128 stands for zero in the data rows.
A hidden rule labels the rows of this table. It goes by one to three of the table's principal directions, not those with the most spread.
[162 200 158 137  96 136  91 138 136 111 122  54 120  88 186  75 170 173
 120 142 157  98 122  99 115 125  76 103 140  76 157 138  80 195  83 113
 230  77  38 174 130 175  90 144 115 127 141 171] crow
[104 139 133 136 128 136 103 117 125  98 145 115 109 130 145  96 133 108
 102 165 149 129 118 190  94 167 116  94 145 130 158 116 102 145 151  81
 183  85 134 151 139 155 153 131 131 131 139 138] salt
[101 114 102 112 170 135 110 139 162  87 143  82 147 159 112  88 161 136
 129 153 171 100 103 130 126 138 160 131 118 102 137 144 116 129 137 118
 143  80 126 162 145 183 137 130 148 127 187 123] wax
[100 144 128 140 116 142 140 126 106 132 140 113 154 115 136 131 119 129
 110 115 121 125 129 117 142 145  89 156 158 125 120 153 128 133 121 155
 102 127 130 126 108  89  79 143 135 106 139 133] salt
[ 15 184 143 149 132 163  88  89 112 101 175 148  57 144 139 105 112  96
 110 204 140 129 123 227 104 203 135  59 173 147 152 113  93 142 173  66
 172  57 104 133 117 120 195 115  94 148 181 192] crow
[237  64  86 105 128  89 157 179 169 149  89 100 154 144  86 194 166 153
 122 113 139 136 126  31 191  37 173 160  71 135  77 144 158 128 108 165
  91 190 164 111 165 123 133  99 135 142  94  72] salt
[ 19 125 116 105 217 140 127  76 173  92 189 176 169 157 101 127 133 177
 174 178 131 112  63 180 146 164 169 113 172 115  72 106 110 151 160 128
 113 143 145 124 130 159 166 107 125 148 215 133] salt
[125 123 130 139 140 135 103 100  69 101  98 150 141  79 129  99  82  65
 146  72 110  80 136 122 103 176  85 114 128 107 148 131 117 134 140 155
 115  96 171 131 146 121  99 140 175 110 127 137] crow
[155  95  89 147 124 135 122 192 152  45 112  69 128 171 117 115 166 104
  99 123 172 142 144 112  90 162 143 148  92 108 159 126 111 125 137 135
 168 106 153 169 134 197  97 158 147 114 133  85] brick
[ 99 110 139 132 174 106 113 127 109  99 153 109 175 106  97  96 139 117
 181 118 162  71  38  65 159 123 141 129 139  96  81 160 133 154  92 155
 116 149 145 141 127 153  94 143 136 125 194 100] wax
[158  70  97 140 150 119 115 106  97 118  66 207 111 117 101 163  55  26
 182  25  95 122 188 126  93 158 143 129  80 135 155  77 145  92 196 154
  68 127 187  91 167 119 139 123 191 130 101 136] salt
[199  91  93 155  92 131 140 187 121 102  79 101 115 133 126 181 134  79
 100  73 127 143 184  61 126 132 123 170  94 121 134 135 140 123 129 176
 116 145 167 124 131 106  75 150 151 106  93  90] wax
[ 66 109 106  96 173 135 126 117 178 109 171 134 118 183  97 144 156 147
 139 178 154 144 102 158 149 117 200 123 122 125 103 119 140 111 157  96
 114 126 116 117 127 142 177 117 108 160 192 122] salt
[  7 213 194  88 150 141 120  75 166 178 217 157  67 150 127  58 187 170
 161 221 144 117  79 241 152 120 180  83 188  87 123 139 134  98 163  33
 165  63  20 113  89 140 195  98  42 175 182 215] brick
[ 97 130 147 138 124 124 133 133  94 126 160  83 169 123 134  72 129 138
  92 166 143 124  86 132 124 137  88 143 147 152 139 171 133 128  97 120
 128 124 146 159 106 120 106 150 124 102 140 103] brick
[184  75  87  98 151 105 135 169 158 108 126  35 171 140  93 159 185 162
  98 175 180 129  97  33 198  50 165 162  83 111  82 181 152 150 100 141
 109 150 150 142 151 109 129 122 137 133 174  66] brick
[146 111 119 142  94 128 147 119  68 165  99 158 128  97 118 174  74  72
  96  88  83 132 170 103 156 129  86 149 133 163 118 153 155 107 144 169
  54 146 188  88 129  21 111 118 152 110  81 125] wax
[ 88 146 166 122 110 144 114 115 130 127 161 127  93 137 172  87 138 124
  99 170 124 140 125 166  96 145 120 123 152 126 155 137 137 114 119  84
 175 115 100 137  88 114 143 156 108 129 137 119] wax
[142  80  81 120 185 118 133 169 221  82 149  82 161 191 116 162 197 194
 137 175 179 149  89 107 141 115 189 153 104 130  96 103 119 172 137 125
 158 165 138 152 152 206 139 124 117 139 188  83] wax
[ 65  94 107 106 180 122 155 129 188 120 177 159 147 191  84 161 159 163
 151 165 144 153  81 159 158 124 202 147 144 136  72 116 145 106 158 119
  93 176 148 108 118 145 159 112 106 147 174  97] salt
[ 99 143 153 103 140 133  93  86 133 125 125 159  99 121 150  73 110 105
 157 115 125 112 138 173  85 145 138 103 127  97 170 112 125  99 152  82
 154  83  85 129 128 149 162 135 150 142 144 155] crow
[108 153 160 131 132 124  91 103 135 140 166 108  80 123 151  96 142 126
 133 202 152 122 106 147 129 105 142  82 137 130 143 123 121 161 125  67
 193  88  76 142 126 134 189 120  98 157 163 167] wax
[ 97 120 135 141 135 125 145 121 112 136 127 182 120 134 116 124 104  98
 127 128 109 139 130 191 106 177 133 129 159 149 128 126 133  90 170 117
 105 139 180 115 119 109 151 114 137 109 103 117] crow
[166 128 102 196  80 140 132 171  87  93  86 121 121 124 125 148  82  73
 122  57 112 135 189  80  96 167  82 140 111 145 159 107 103 138 117 195
 125 122 150 144 125 141  68 150 156 100  77 139] wax
[114 130 149 136 154 123 117  97 129 142 123 200 108 113 143 141 101 118
 186 101 104 120 119 161 101 154 143 103 140 137 123  80 126 137 143 119
 134 155 129 107 133 147 149 122 121 136 129 143] brick
[181 172 114 184  29 160 172 203  64 108  74  90 121 107 134 170 116 115
  57  71 103 162 208  91 115 169  53 160 130 134 146 153 106 118  86 205
 112 135 147 139  92  90  20 158 114  74  39 118] salt
[ 90 134 135 116 169 122  99 117 167 106 170 107 119 142 127 113 176 150
 152 184 166 106  71 121 156 122 164 106 137 103 101 131 121 170 136  97
 170 118  98 135 136 157 157 118 101 158 204 139] crow
[175 125  96 146 101 138 123 181 166 111  99  82 112 160 154 131 158 130
  88 113 149 135 164 130  97 148 124 139 114 137 167 116 102 138 135 127
 174  97 124 156 150 179 110 132 142 113 105 127] wax
[111 102  98 103 169 111 128 143 135 105 164  46 204 129  81 119 178 166
  98 188 178  75  29  53 221  88 136 138 140 118  52 208 129 172  89 157
 101 135 174 150 153 115 117 108 134 129 201  84] salt
[132 105 102  85 152 128 149 126 198 155 124 159 111 167 115 169 165 152
 117 151 121 144 147 170 155 111 187 144 133 119 103 125 146  97 187 105
 108 133 144  97 147 110 182  87 129 144 126 121] wax
[148  95 135 119 145 109 122 115 101 117 113 137 143 100 115 116 121  86
 148 102 130 117 121 109 128 125 123 141 110 102 127 140 150 116 147 129
 109 136 161 119 136 109 117 137 156 125 130 105] wax
[223  97 149  98 140  83 125 117 161 180  96 152 124  94 143 162 144 153
 174 115 115 124 122  63 161  45 153 133  96 111  95 117 159 149 118 122
 136 191 111  97 152 108 161 104 129 154 106 109] crow
[109 181 158 150 116 154 101 103 135 126 116 173  96 114 192  97  93 139
 158  98  93 115 161 165  59 181  98  99 155 123 172  78  89 147 116 128
 188 106  74 142 114 173 125 144 132 120 115 175] salt
[128  96  95 135 109 135 174 163 134 127 110 163 129 171  88 173 104 107
 124  75 104 162 172 118 126 130 159 170 115 143 117 123 149  59 133 176
  59 164 161 106 104 114 107 135 142 113  85  95] wax
[ 93 107 142 113 149 102 148 117 133 175 178 130 152 139 101 137 139 148
 133 173 139 132  61 123 183  78 157 139 152 158  77 157 163 119 114 111
  88 171 139 109 115  91 154 111 104 138 153 106] crow
[147 113  80 173 117 157 134 187 146  64 108  89 148 163 144 169 129 141
 109  92 130 144 163  68 100 170 110 163 105 145 137 103 101 166  98 199
 140 151 145 156 121 172  57 167 137 100 136  99] crow
[159 133 154 111 108 123 131 126 138 159 115 138 118 114 164 126 133 147
 128 112 111 140 141 122 114 106 121 142 125 120 138 127 145 114 108 115
 142 153  98 118 111 116 120 142 121 126 103 114] crow
[ 97 145 142 131 131 108 100 113 113 128 156  94 117 132 108  76 125 124
 127 192 167 122  90 135 142 109 135  90 126 145 140 148 119 134 130  79
 148  89  95 149 137 133 187 108 120 148 161 158] crow
[173 130 165 139 129 126 122 103  87 138  88 175 135  59 163 124  88 104
 185  52  80 103 155  84  98 134  87 139 120  94 138 109 140 140 104 170
 126 157 129 115 115 114  79 157 149 110  99 128] salt
[148  67  84 103 201 114 124 110 169 107 103 177 172 140  91 164 119 133
 194  77 108  89 116  62 159 113 168 145  88 112  81 101 138 144 152 190
  76 168 174 103 174 153 136 104 168 150 158 110] salt
[167 200 141 163  47 108 152 192  41 150 106   0 188  61 107  76 159 146
  54 131 177  96  94  55 197 114  26 154 167 112 117 255 104 144  70 164
 108  91 118 169 121  71  28 120 128  69  99 140] brick
[119  84  98 118 197 124 112 101 171 100 135 166 134 153 107 150 122 127
 178 138 129 119 120 136 124 130 177 112 103 130 114  76 124 153 167 129
 128 133 155 123 165 174 179 108 145 156 168 132] salt
[105  71 102 109 184 120 116  91 133 107 130 186 136 139  93 127 112  69
 148 114 119  99 110 170 127 157 155 113 124 128 116 110 136 114 197 121
  99 116 210 107 172 136 169 103 168 145 139 118] wax
[ 92 198 164 165  70 171 110 112  77 111 142 115  85  99 186  95  99 109
  76 156 107 141 172 172  80 183  54 100 169 131 180 128  95 148 108 114
 189  75  94 153  86  98 110 161 112 110 109 169] crow
[ 88 126 127 112 122 118 165 161 186 156 177 121 110 211  88 130 169 180
 122 191 150 177 106 142 158  77 205 145 125 155 105 139 154  71 119  99
 110 156  84 122  89 144 177 112  73 151 131 114] wax
[143  97 107 110 145 121 127 142 165 117 136 107 118 165 110 143 156 140
 123 160 151 147 126 120 138  95 175 129  91 135 126 119 140 124 135 107
 133 131 125 130 141 150 164 121 117 150 146 111] brick
[ 88 168 147 144 107 156 112 131 110  92 135 112 110 134 167  68 125 131
  76 170 131 136 136 200  64 203  89 105 154 141 180 134  94 125 127  94
 187  84 130 168 108 151 135 148 122 104 122 128] crow
[127  84 120  98 148  89 166 134 125 169 146 133 166 139  58 130 148 118
 131 134 145 124  74 129 189  75 168 151 130 134  79 173 171  76 145 121
  54 156 178 103 138 101 143  98 130 133 117  93] crow
[128 195 156 143  69 149 106 110  66 131 110 125  91  82 150 107  86 103
 122  93 114 120 164 134 102 137  76  81 129 117 169 121 100 130  92 124
 151  79  67 134 116 119 105 146 119 132  97 185] crow
[183  93 128 107 134 104 106 115 150 155 113 131  90 118 138 145 148  88
 133 130 137 126 143 129 139  86 154 119 102 116 138 116 152 133 172  82
 150 112 129 106 165 110 173 108 141 155 121 134] crow
[111  66  95 124 176 136 138 106 144  90 138 193 147 147 106 194 105 108
 150 113  94 134 126 118 136 145 154 136 121 137  81  87 140 143 151 172
  92 185 206  98 137 119 135 130 144 144 142  88] crow
[140 161 143 121 120  96 120 108  36 184  98  71 186  53  87  36 101  98
 130  99 150  58 102  97 178 101  63 131 128 114 151 221 135 104 130 134
  57  48 125 142 161  79 103  96 173  99 124 184] salt
[ 79 178 110 153 118 162 151 148 119  84 149 103 167 133 120 133 140 178
  88 152 129 121 109 143 140 185  86 124 181 128  97 146  77 164 101 176
 134 124 148 156 113 144  77 128 109 102 136 132] crow
[220  99 109 110 117  99 169 131  93 170  88 136 173  83  77 215 112 152
 142  88  95 135 138  22 214  33 118 147  77 137  61 141 162 141  89 201
  37 206 161  83 150  59 100 102 119 144  79 108] wax
[134  75 132  89 167 100 160 108 149 174 150 153 174 126 109 154 145 150
 140 142 116 131  87 118 178  75 154 168 137 130  73 150 180 111 138 129
  72 191 173  95 128  80 139 114 132 132 135  80] salt
[ 92 144 134 107 114 126 189 111 108 183 141 183 168 126  89 146 108 163
 110 123  80 136 116 155 178 117 112 149 174 149  75 163 145  77 126 164
  40 172 165  90 104  62 121  95 115 118  77 122] wax
[ 87 161 145 156 138 149  95 114 131  95 144 132 122 118 170  83 119 115
 159 104 132  93 119 149  77 186 102 110 163 101 158 100  90 163 122 129
 188  88  94 157 119 188  95 157 142 117 159 163] wax
Here are more rows. What is the label of each one?
[193  83 101 132 132 114 157 159 150 149  91 150 142 134 117 195 128 131
 146  75 105 137 153  71 147 100 150 168 101 139  99 114 153 125 124 180
  87 190 164 103 139 118 104 123 139 120  95  93]: crow
[115 162 148 152 122 160  95 112 155 113 135 164  61 141 191 130 116 137
 143 146 102 134 162 160  68 166 130  85 132 141 165  61  97 169 118 111
 213 114  81 139 116 176 159 142  97 145 129 165]: salt
[165 141 129 113  88 126 126 139 154 176 115 116  77 138 147 154 151 133
  92 147 124 143 163 123 154  86 140 125 121 139 135 139 141 119 140  99
 142 115  92 107 136  86 163 103 110 148 101 149]: salt
[123 144 125 158 116 152 127 117 111 107 119 147 120 116 156 144  96 117
 112 123 103 147 172 163  91 179  88 123 145 140 152  97 103 151 147 139
 147 118 145 135 123 119 117 138 139 110 110 146]: wax
[138  76  91 125 146 123 175 135 157 133 118 216 128 169  78 231 111 125
 168  79  85 171 157 114 153 114 182 155 101 149  73  76 158  98 160 181
  50 216 175  69 126 114 130 111 115 150  95 101]: salt
[ 88 122 133 110 160 114 133 139 165 117 153 143 149 162  98  96 155 154
 176 115 151 106  64 127 132 124 179 128 135 109 100 129 129 102 110 129
 123 150 109 133 119 197 124 129 116 140 157 109]: salt
[171 124  98 117 120 104 163 163 132 161 103  97 188 117  78 158 160 159
 127  84 129  91 107  23 229  77 116 176 125 111  61 191 142 132 114 207
  50 159 145 105 149  87  69  92 136 122 116 125]: salt
[157  92  75 128 127 122 149 140 119 135 100 147 122 138  67 210 118  85
 126  90 120 137 162 100 183 107 153 137  96 140  95 124 145 115 175 165
  51 137 178  84 164  81 130  93 138 145 110 137]: salt
[255 117  97 145  52 132 180 194  73 133  40  74 179  86 130 192 110 143
  65  47  91 161 213  10 150  98  46 203  77 134 129 168 143 122  73 233
  62 181 168 124 119  53  14 155 151  76  36  78]: wax
[130 155 157 158 109 154  86 117 126  88 132 113  71 111 200  94 128 101
 104 169 129 138 169 166  59 179  94 101 144 110 188 102  99 169 140  85
 237  78 102 163 112 142 145 158 130 121 132 147]: brick
[105 108 115 123 130 158 104 101 145 106 127 176  96 148 161 137  97  84
 121  95  93 119 166 153  86 164 128 117 128 131 154  89 123 123 149 131
 145 109 141 116 132 133 138 146 157 141 126 131]: salt
[133 128 120 124 132 134 134 124 146 115 125 144 122 142 123 149 127 149
 134 142 112 147 152 113 134 119 137 130 111 126 119 112 128 132 134 143
 126 144 120 120 123 123 146 121 118 143 124 131]: brick
[217  91 124 123 120 115  94 122  97 123  84  97 114  84 140 135 113  77
 130 101 126 108 162  47 132  80 110 122  61 114 154 129 148 155 114 136
 139 110 135 128 161 104 127 141 157 141 118 123]: crow
[157 177 133 171  41 157 118 158  60 108  96  63 113  97 172  97 101 105
  30 133 120 136 184 120  92 171  28 121 137 151 189 164  92 142  92 141
 168  77 130 168 113  91  85 155 140  87  73 138]: wax
[101 155 159 104 141 118 129 117 151 158 162 108 140 127 138  81 165 174
 140 165 151 119  82 156 138 105 139 128 155 108 124 149 132 123 117  87
 149 116  79 140 114 148 137 124 105 132 153 140]: salt
[108 158 154 155 108 132  93  92  78 120 118 167  86  92 136 117  69  70
 169  91 111 116 149 123 104 148 106  85 129 121 150 101 114 135 130 126
 139 107  93 116 122 113 137 137 137 143 127 178]: crow
[162 170 127 150  80 146 133 163 113 134 109  64 131 114 162 118 143 155
  80 125 133 132 161 109 119 134  74 142 129 132 161 149 106 150  94 144
 155  98  97 157 120 130  76 143 117 100 103 146]: salt
[150 115 126 133 101 121 186 156 113 157 124 138 163 137 110 158 120 158
 105 115 105 171 136 131 133 111 116 166 131 162 111 136 148  92 101 157
  79 189 162 119 100 107  95 134 113 103  66  86]: wax
[166 148 146 140  86 122 118 136  92 141 105  95 133  92 156  87 119 110
  98 104 130 112 137 122 108 132  71 125 133 128 165 150 116 131 108 122
 153  99 121 149 133 125  97 140 148 107  89 135]: wax
[ 52 106 137  93 179 119 104  70 143 130 167 184 123 146 106  95 109 105
 157 158 126  97  76 169 137 131 172  96 148 130 106 129 140 103 159  92
 113 118 145 110 137 124 204 105 144 160 174 129]: salt
[ 67 128 115 127 169 143 103  93 153 111 139 155 123 144 146 101 117 112
 118 159 130 112 127 216  97 202 129 113 171 135 149 116 103 133 202  91
 148  80 160 137 152 135 178 106 165 118 167 150]: crow
[222 105 105 113 161 102  91 135 158 124  66 107 125 102 128 138 147 127
 184  86 149  86 142  51 141  88 155 119  64  90 134 110 123 169 139 139
 147 111 106 130 193 170 140 105 159 146 148 147]: crow
[119 119  99 133 110 144 124 153 134  77 132  91 111 156 116 134 149  98
  76 151 155 149 148 149 120 155 131 128 125 117 142 138 114 121 157 113
 148  94 149 142 131 128 128 137 138 128 133 114]: brick
[122  95  80 152 112 135 163 152 130 129 111 171 105 179  83 192  98  85
 102 113 108 177 186 165 127 154 155 145 119 179 129 106 136  79 189 147
  68 140 189 100 133  98 154 103 137 122  82 124]: brick
[152 131 148 112 132 100 121 134 109 141 136  68 164  88 111  94 159 142
 134 145 160  83  70  49 186  69 119 134 129  91  93 194 141 149  80 137
 125 128 113 142 131 107 107 126 130 128 156 114]: salt
[227  69  90 101 147  71 127 172 154 145  84  78 150 134  60 159 161 130
 176  90 175 110 106   0 200  16 196 147  37 111  92 150 163 121 109 151
  78 158 114 115 178 147 137 100 143 158 142 104]: crow
[119 129 116 106 141 124 138 131 103 134 144  60 186 112 102 105 149 162
  83 178 150  98  81  95 186  99 107 139 135 132  98 202 134 141  96 142
  92 112 158 148 138  91 118 115 130 113 160 109]: crow
[113 196 173 177  85 150 101 141 103 107 139 100  78 107 188  78 135 122
 103 165 141 134 138 178  66 191  81  93 167 127 182 119  85 163 111  89
 230  83  85 171  99 159 117 154  98 107 119 160]: brick
